In the data rows, the value 128 means zero.
Here is a table of points, one per row:
[138 112 132  66 176 165  94 144 173 175 132 124 145 142 111 144 120 154
 106  93 134 123 222 119 166 181 122  98 161 142 153 150 137  92 131 197
 102 157 131  66 134 166 180 167 187]
[108  93 160 147 180 148 128 121 146 188 214 142 131 133  95 129 168 146
 156 124 157 122 133  68 157 162 117 126 151 144 106 123  79  22  38   8
 152  95 181  96 187 124 145 143 105]
[147 118 177 105 161 123 153  86 139 147  57 187  51 121  61 104 120 122
  74 255 138 116 136 136 120 163 157 157  79 144 132  93 123 128 138 119
 146 104 164 216 136  81  94 162 115]
[ 63  55 127 138 170 151  90 130 162 145 114 141 134 147 111 132 155 143
 122  32  98 133  55 126 112 150 174 127 144 136 148   3 163 170 107  88
  94 132 129 125 136 129 156 138 123]
[131 117  62 159 151 139 129 146 126 117 117 157 148 122 161  96 134 124
  63 144 191 135 142 141  78 143  90 171 171  66 140 121 139  38 146 125
 143 112 255 126 173 111 159 144  71]
[186  92 160 145 152 180  82  85 104 116 105 123 166  59 142 107 159 130
 104 107 142 173 141 205 114 178 161 187 140 143 132  95  97 175 117 167
 155 151 132 163 162 114 153  89  35]
[157  82 109  71 171 155 146 152 200  89 126  84  64 117 134  64 139  94
 152 181  77 174  99  96 134 101  42 123 138 120  18 123 112 179  88 147
 158 158 220  52  82 155 138 112 115]
[127  63 122 105 125 158  80  95 146 122 107 239   0 179 156 134 121 131
 101  79 105 135 135  84 133 131 143 184 155 124  27 154 184 106 161 171
 138 141 147  96 162  61 169 177 173]
[138 172  70  88 167 147  93 146  70  88  91 144  77 121 155 144 135 152
 145  81 147 157 149 170 191   0 161 178 154 178  68 122 142  41 162 125
 140  71 142  94 102 175 129 153  89]
[129 209  83 106 116 191 114  65 110 156 107 119 126 190 129 132 126 156
  63 108  32 140 132 141  93 103 115 133  98 163 126 144  89 184 156  73
 106 183 138 193 147 102 143 115 168]
[119  93 143 128 169 194 108 127  47  97 100 143  93 178 131 125 173  88
 140  97 162 124 144 122  86 118 127 113   5  61 182 166 116  21  65 162
 146 154 107  97 192  86 170 128 115]
[131  91  42 116 133 163  93  80 148  88  48 171 128 127 103 116 128 110
 210 132 141  95 154  58 127 168  67 144 113 132 123  56 140  85  44 127
 107 111 109 153 113 105 177 143 180]
[ 97 167 125 231 152 172 120 158  81 142  95  90 164 191 160 112 110 105
 142 166  82 133 104  85 146 121 129 158 126 124  96 115 206  87 155 142
 192 145 137  90 177  88 134 109 193]
[124 126  60 103 146 155 221  90 159 117 100 123 123 123 167 146 121 101
 124  65  93 130 108  76 209 210 208 149  71 102 152 123 104 110 171 114
 147  89 154  93 110 164 119 132  73]
[  0 127  78 151 160 117 138 160 151 158  50 181 146  98 124 133 128 111
 117 159  97 175  99 124 124 131 142  78 102 168  69 159 134 121 128 153
 131 196  76 166 106 106 183 158 141]
[156  39 130 112  70 173  89 134  98 158  71 151  90  76 100 142 128 108
 100 116 144 145 140  87  87  66 164 115  54 154 166 139 166  57 124 152
 102 141 183  99 161 142  60 181  93]
[ 83  90  85  63 105 130 103 130 137 174 138  19 108 156 112 105 114 177
  89 112 171 184  74 119 129 143 127 146 132 124 113  85 128  98 111 145
 181  85 149 185 151 143 151 150  92]
[116 104  33  88 148 134 161 169  43 148 124 212 130 156 115 130 123 142
 145 198 175 108 159 123  86 127 129 169 117 107  89 126 168 159 156  77
  82 175  76  75 106 175 158 144 125]
[130 118 115 141  86  97 139 126 130  83 125 215 124 129 164 128 106 149
 112 113  89 147  82 170 191  94  87  78   3 107 102  43  62  38 117 119
 167 190 136  89 131  89 164 106 204]
[138 183  81 126 166  82 128 102 145 112 143 110  93 105  91 255 104 109
 129 190 155 151  96 126 150 109 158 156 117  96 137 124 127 129 133 145
 103 123 138   9 146  83 170 101 127]
[ 61  64 128 161 169  64  40  21  58 103 130 143 117 110 152 121 200 106
 101 142 160 171 103  90 181 109  77 128  65 214 140 173 163 194 159 106
 135  98 208 124 166 187 165 104 153]
[157 109  95  76 143 157 203 206  67 118 123 140 105 156 175 120 105  75
 113 181  80 152 102 132 161 118  80  85 151 226 170  42 171 105 123 169
 114  83 160 122 175 139 159 101  85]
[174 114  49 110 160 151  73 146 103 172 135 252 152 170  85 185 151 128
 107 107 138 130 130 121 101 137  81 105  85 141 101 104  81 147 182 161
 162 121 106 131 176 141 154 143 112]
[158  92  65 161 171 131 174 113  33 115 138 163  76 124 118 159 147 121
 119  94 125 139  52 137 156 174 139 130 136 142 158 152 178 100  98 135
 159 179 161 160 108  88 177 200 114]
[108  52 117 119 233 124 153 107 122 107 154 175 153 114 117 163 141  99
 139  78 118 122  82 116  93  78 160 130 158  80  66  64 147 112 174 135
 250 127  29 242 141 135 130 119 125]
[194 132 151  51 222  97  94 154 103 123 132  93  77 100 143 139 120 109
 126 134 117 180  94 135 182 162  88 139  83  93 122 118 166 154  75 112
  96 148 160 108 155  88 161 226 122]
[135 160 123 166 133 141 142 143  83 138 130 118 140 101 108 141 154 108
 149 125  63 178 111 132 137 162 114  89  83 125  63 174 164 106 166 128
 145 143 117  76  71 155 169 196 120]
[130 142 118  35 108 107 128 132 169 118  94 158 150 121  93 125 255 117
 117 156 105 152 176 122 139  93 122 196 137  99 179 108 234  74 102 179
 167 122 149 113 121 147 162  98 133]
[115  79 144 110 118 105 157 104  84 154 143 113 161  91 105 121  51 123
  74  79  86 108 200 171 118 100  67 172 137  99  92 106 173 168 150 147
 142 111 160  90 133  22 211 126 133]
[ 62 101 248 112 153 177 157 159  50 106  55 158 128 186 146 215 152 126
 130  69 176 138  63 115 106 134  92 171  80  68 101 158  87 151  88 180
  77  71 209 150 117 157 208 144  80]
[ 64 114 100 136 127 186 127 192  42 130 108 131 125  82 112 105 217 121
 148 111 120 192 118 152 189 188 162 133 168  99 124 101 119 171 105 114
 162  95 163  88 176 101 112 205 174]
[147 125  45 129 155 146 149  80 150 110 111 137  88 127 148  99 152 138
  83  43 133 124 126 152 113 162  97 159 107 115 136 123 105 140 117 157
 159 113 122 100 113 162  38 145 216]
[ 97 100 120 168 183  83 167 121 138 157 135 100  37 118  88 107 156  90
  87  74 138  85 170 135 161  73  93 121  80 126  52 114 187  73 158 115
  87  89 108 193 131  96 181 146 139]
[174 104  91 124  73  66 116 134  82  96  75 140 182 178 146 132 100 147
 129  90 137 160 133 114 151 133 165 122 120 109  26 150 210  94  63 117
 145 139 144 237 112 119 139 146  87]
[138  78 139 170 184  80 111 165 106 161 128 133 119 196  85  49 131  97
  84 105  83 131 114 152  98  87 222 169  96 123 120  76 125 119  69 134
 123  77 106  57 141 199 192 161 144]
[130 121  77  68 118 101 123  75  25 150 113 162 128 144 101 132 154  79
 127 105  93 133  23 108 103  93  78 154 171 159 112  91  99 157 128 121
 155 116 100  74 115  90 174 208 137]
[117 145  88 138 143 168 138 147 101  92 121 117 109 125 106 146 158 156
 107  66 212 108 102 120  96 177 143 132 142 196 138 113 171 112  42 114
 140  60 121  72  81  20 137  98 138]
[146 144  81  87 130 166 102 129 127 255 147 163  95 102 134 124 149 144
  97 124 198 126 116 153 133  97 120  90  87  23  47 133 142 127 141 107
 132 130 105 138 167 109 188 131 164]
[ 64 138 123  95 199  50 121 122 173 124 111 166 124 210 132 166 160 169
  83 111 140 112 141 127 122 181  66 158 144 142 101  62 127 105 152 152
 129 131 148 104 124  97  78 170 102]
[148  41 122 126  95  47 112 168 101 205  71 127 151 185  99 112 131 129
 128  89  98 125  85  95 166 132 172  89 171  54 171 149  77 114 146 119
 133  67 147 152 101 117 129 108 191]
[108 104 205  89 132 216 153 145 227  34  91 144 198 239  23 124 118 128
 113  90 226 153  67 129 189  44 108 143  68 159 111 200 123 189 139 114
 184  98 134  89 160 105 172 176 109]
[118 104 126 163 106 116 135 111 111  83 160 109 138 155  61 105 143 134
 118  68 154 162 123 105 111 115 158 127 184 104 141  31 144  75 123 123
 110 255 207  70 134 179 113 167  56]
[100 153 118 123 100 125 109 127 144 181 133 141 100 104 124 133 112 121
 255  58 147 114 167  86 122 120 120 202  86 178 108  84 146 129 175 163
 146 145 172 131 156 130 178 150 145]
[139 149 128 124 232 132  95 255  78 117  93 111  80 114 149 133 114 113
  82  97 155 145 137  37 158 130 107 180 104 115 188  91 124 142 176 138
 183 183 118 136 122 128 172 125 181]
[161 151 133 105 131 190 107 117 123  98 109 116 125 132 153 145 102   6
 132 126 128 102 137 196 125 151 101 209 175 135 144 133  93  75  52  98
 141 134 106 178 156 206 168 183 168]
[208 165 131 233 128 135 115 127  92  78 137 159 105  86  67 120 132 159
 108 115 160  86 129 115 169 147 108 103 208 124 139 123 104 111 143 187
 111  79 153 175 119 192 148 167 165]
[147  72 152 173 100 120 144 111 151 175 108 167  60 135 171  93 154 167
  97 121 189 138 116 141 116 126  96 185 154 182 187 118  68  77 166 129
 141 165 115  95  68  91 255 155 112]
[152  15 192 112 121 168 136 115  98 140 120 107  83 159 141 235 161 141
 161 134 136 118 170 206 180 112 115 172 161 155 157 123 164 147 130 139
 105 230 133 166 139 139 114 105 194]
[107 117 165 141 194 108 145 107 172  61 127 113  82 138 181  51 136 235
 183 197 113 136 110 122  66 108 170  79 120  94 138 120 120 125 146 166
 115  83  87 142 170 135 148 169 125]
[107 167 139 117 122 149  81 161 126 132 114 121 137  83 131 101 164 103
  90 140  82   0   4 133 167  98 105 157 120 117 119 122 127 144 135 153
 146 160 139  89 149 141 133 140  59]
[129  96 106 123 170 142 167  76 137 201   0 162 164  77 116 141 142 167
  94 102 136 138 157 116 187 109  87 171 133 130  67  74  96  89 139 112
 100 158 109  92 182 129 182 152 119]
[ 61 131 106 105 112 118 172 113  69 106 182 152 161 107 126  59 141 114
 115 120 253 124 153  84 154  62 113 158  92 137 164 127  49 160  88 161
  98 156 116 139 167  79 108 161 174]
[141 109 115 114 166  86 161 129 156  59 129 226 149 126 132 104 124 124
 131  94  67 118 153 126 135 128 164 155 153 128 189 148 156 195 155  93
 128 106 135 124 218 126 212 164 114]
[ 70  85 131 114  65 108  88 197 146 140 113 201 112  74 128 134 117 193
 117 160 102 121 113 136 103 140  98 235 137 148 115 170 158 101  69 115
 137 121 116 101 140 115 127 140 127]
[134 107 197 119  76 120 115 139  81 125 123 189  99 121 132 138 123 128
  70  97  93 152 255  75 130 132  81 140 133 138  52 138  88 174  76 104
 149 132  32  56 147 130 110 139  90]
[156  82  86 162 140 134 107 134 122 191 139 129 102 182 126 126 105 166
 142 138 207 117 154 141 184 185  66 208  56 119 172 128 181 132 107 152
 187 112  68  83 134 167 150 147   0]
[ 93 136 130 100  87 141 167  95 105 181  83 128  34 123 113 106 104  88
 112 134 189 150 151 110  72 152 123 178 171 117 129 151 107 161 105 141
 187 157 147  85 131 180 177  83 142]
[146 173 182 121 135  93  81 105 114 156  28  94  97 163 128 123 124 141
 170 114 148 157 125 128 100 115  84 138 172 111 153 136 125 110 166  99
 144 139  77  89 146  81  83 148 114]
Along one direction, these points spread out more than along any other. Take the direction at right angles to it along which they spread out most. Go by this last direction. Where along it does each point below lie, from 0 to 99? 50 is the average, and the first point above lies past it. One standard deviation of the points above along it is 16.
[ 62 149 115  44 146 119 131 101  54  67  71 151  27 115  86 105  71 182
 111  66 105 117  86 153 193 145 119 100 146 103 145 106 197  96  90 144
 191 128 152  60 188 179 193 107 153] -> 42
[ 75 106  96 178 142 143  91  91 182  99  95 158 122 141 143 144 104  89
  92 111 162 145 144 105 141  94  87  39 192  39 162  95 217 172  77 109
 132 107 127 124 109 181 165 156 109] -> 39
[174 161 172 114 210 128 159  93 137 255 132 255 168 112 120  41  79 104
 155  45 165 177  30  98 145  60 127 162 138 146 176 177 212 156  28 177
  98 147 181 134 116 126  75 129 139] -> 45
[104  85 197   7 200 175  74  31   0  68 115 141 221 135 119  61  95 134
 109 154 199 110 100 112 152 137 131 140 106 127 113 148 126  71 169 128
 123 142 152  85  85 131 149 139 136] -> 49
[102 111  50 173 175 193  90 100 102 103 175 136  97 139  98  79 102 141
  74 161  89 248  41 124 191 113  91 255 140  76 139 115 136  98 144 165
 104 118  82 109 154 130 155 130 154] -> 40
[123 149 177  89 107 135 106 140 142  86 127 155  76 137 101 109 124 119
 120  98 118 194 117 126 124 131  81 160 115 121 161  51 157  55 128 117
 111 126 119 220 115 144 152 146 125] -> 43
[100 118  63 133 181 109  88 149  82 119  90 166  98 190  53  97 131 140
 166 105  39  97 144 122 142 146  77 140 113 112 102 157  95 109 134 118
 115 166 182 164 129  94 146  78  54] -> 44
[135  96 190 122 130 100 150 138  90  93 101 161 168 135  88 127 123 148
 129  80 181 134  29 154  72 162  43 168  43 138  75 161 222 111 168  87
 134 104 195  73 159 234 129 131 231] -> 46
[151 131 175 105  88 157 184  93  81 137 151 149 149 113 137 139 182 190
 109 138 120 149 112  46 142 152  93 176 163 115 147 116 180 112 147 113
 118 144  85 123 171 135 179 114  89] -> 59
[174  58  78 137 172 123 156 125 112 126  99  57 156 133 119 190 118 227
 116 132 107 120  76  78 102  72 116 120 130 153  79 109 100 141  52 147
 148 147 139 167 166 150 191 166 151] -> 33
[ 76  86  77 107 173 155 125 170 121 131 129 121 152  82 130 149 100 111
 135 108  96 152 101 162 110  75  62 110 160 157 208 188 120  65 168 127
 143 121 113 109 151 133 126 149 112] -> 44
[130  99 151 121 186 186 139 122  72 122  90 192 139 138 115 181 128 192
 136 133  76 137 138 111 118  31 107 171  36 111 202 101 146 176  68 100
 148 106 222 123  68 134 137 197 141] -> 47
[196  93 105 133 160 131 161 127 166  90  71 160 122 109 116 114 169 142
 114  70 142 150  75 112  85 135 114 160 131 147 100 155 119  86 101  99
  77 126  62 104 141 116 171  95 106] -> 50
